In the rows, 128 means zero.
A single turn carries every row of the set below to another of its rows. Some are shown first; where does it send the rows asked next?
rekez: [160 125 181 149 152 109 145 118 136 140 133 134 107 134 133  96 145 115
 129 130  84 130 106 158 141 116 138 154 131 108 113 127]
gesi: [180 129 185 141 133 119 143 120 135 128 131 125 114 140 146  96 145 136
 133 143  89 130  99 146 136 131 135 159 131 109 110 127]
muz: [140 134 127 130 140 117 136 147 136 108 142 127 125 126 117 128 187 130
 115 152 119 155 165 114 118 133 120 137 145 154 143 153]
renu: [146 166 155 110 167 111 135 123 113 108 130  96 117  98 139 162 119 123
 101 111 149 124 122 146 137 131 128 113 130 135 113 130]
teze: [138 155 151 104 165 103 151 122 110 112 140 100 119  97 154 158 121 123
 111 114 142 112 113 138 139 134 126 102 119 121 120 126]
ror: [130 155 142 129 150 135 141 129 120 123 137 134  98 129 100 127 156 124
 120 150 125 155 154 106 127 134 123 157 134 157 151 148]
nuzum: [178 132 169 127 141  90 149 129 128 139 128 128 113 142 145 109 143 118
 123 133  84 119  98 177 150 129 135 142 133 119 112 136]
Batak: [118 143 143 131 149 124 145 136 117 110 141 140 104 123 109 128 167 139
 115 154 125 150 155 104 109 133 127 147 141 150 144 152]
zim: [153 143 136 102 145  92 147 135 111 111 129  84 120 109 164 153 144 112
 123 107 145 112 128 140 133 135 121  98 119 133 117 133]
vetiz: [156 123 157 111 153 119 137 155 134 116 137  83 140 110 126  89 143 138
 151  92 139 105 133 145 136 133 126 138 100 144 136 152]
nove: [141 138 139 122 133 108 149 144 118 120 137 144 109 142 118 118 167 137
 118 170 116 156 150 122 124 143 129 160 141 158 140 159]
Dusa: [171 126 162 135 134 127 126 144 144 115 150 100 138 114 122  75 138 151
 134 104 126 110 142 138 132 138 135 146 108 146 146 151]
lepi: [143 143 153  97 158  87 161 126 114 119 121  96 127 101 156 164 124 125
 122 117 144 119 121 147 131 144 119 122 104 130 112 134]
Gom: [135 136 144  92 162 101 151 137 117 113 130  97 147  91 144 160 135 124
 112 115 143 113 127 131 125 140 120 111 118 125 114 120]
Duro: [186 120 167 145 132 105 141 122 142 139 139 127 117 148 151  90 158 115
 124 120  94 127 122 150 151 127 133 143 129 116 111 124]
pivef: [152 158 137  90 150  98 151 132 107 104 137 101 124 109 155 164 130 133
 110 137 145 123 119 141 145 145 127 105 134 141 122 145]
situ: [175 112 180 135 137 115 149 117 133 136 123 116 120 125 140  97 142 110
 148 123  87 116 104 142 135 129 138 149 130 106 113 125]
nusen: [163 143 180 140 156 116 133 133 125 144 129 126  99 135 126 100 150 109
 121 117  89 127  95 160 139 132 131 157 130 110 113 122]
pere: [134 142 138 129 144 123 153 145 123 112 131 143 124 121 107 142 174 150
 113 157 114 139 146 115 120 130 114 143 141 158 163 148]
fasiv: [149 126 144 127 149 122 125 167 139 116 153  92 154 101 116  98 153 153
 129 108 138 117 137 142 131 130 128 141 114 154 152 144]
Fomot: [140 124 143 139 131 127 146 131 126 118 138 142 127 127 103 128 166 149
 114 145 116 135 160 100 110 128 130 149 146 155 149 140]

nuzum turns into pivef
teze turns into Batak
And these:
zim turns into muz
Dusa turns into vetiz
Gom turns into Fomot
renu turns into ror
gesi turns into lepi

A single turn carries every row of the set below to another of its rows. Some are shown first; where does it send the rows asked next?
bug: [126 122 167 125 115  97 107 112 114 105 141 117  84 160 130 133  95 149
 132 147]
vunus: [134  93 142 111 124 110 117 103 124 106 126 118  82 105 133 179  71 133
 127 147]
Koti: [111 108 181 116 118 184 124 112 123  75 123 115  97 137 122 163 134 123
 144 120]
pem: [132  99 182 121 110 178 124 125 111  90 153 108  94 130 146 166 143  99
 133 121]
futom: [126 114 159 124 108 110 140 104 117  77 119 110  73 140 123 120  99 121
 116 159]
gevup: [152  98 151 142 132 116 119 139 127 118 154  86 114 135 117 158 104 118
 113 164]
mulom: [149 100 143 142 149 113 121 141 126 108 158  89 108 133 119 153 104 130
 116 157]
tizo: [167 106 174 132 129 143 141 131 124 107 156  87 113 107 127 166 119 143
 101 142]
vel: [112 102 179 116 122 182 132 110 121  75 134 114  95 134 122 170 136 133
 144 114]
dibu: [164  92 138 110 122 127 107 110 135  83 171 120  79 112 149 159 104 136
 124 147]
Tukor: [112 101 129 140 149 131 103 141 123 115 144 115  98 147 120 140 108 121
 138 135]
fekul: [133 112 172 129 125 176 135  84 111  95 121 119  87 124 125 173 142 102
 130 135]
ril: [120 116 175 121 107  98 108 110 112  98 147 114 101 162 134 138  95 155
 124 142]
nep: [130 105 171 119 106 129 141  98 122 108 110 117  96 102 116 161  73 112
 121 112]
Zubut: [143  98 139 116 118 107 118 107 130  94 136 120  82 106 132 165  63 127
 126 143]
gadon: [133 129 181 123 120 136 106 112 122 139 137 121 102 162 133 153 115 151
 136 114]
Mem: [138 107 177 120 126 174 132  85 111  83 121 116  91 119 135 169 141  98
 126 132]
nal: [133 100 183 125 102 175 137 116 114  88 154 111  93 137 143 166 137  94
 126 117]

nep turns into tizo
Koti turns into Mem
And these:
ril turns into vunus
dibu turns into Tukor
Zubut turns into mulom
vel turns into fekul

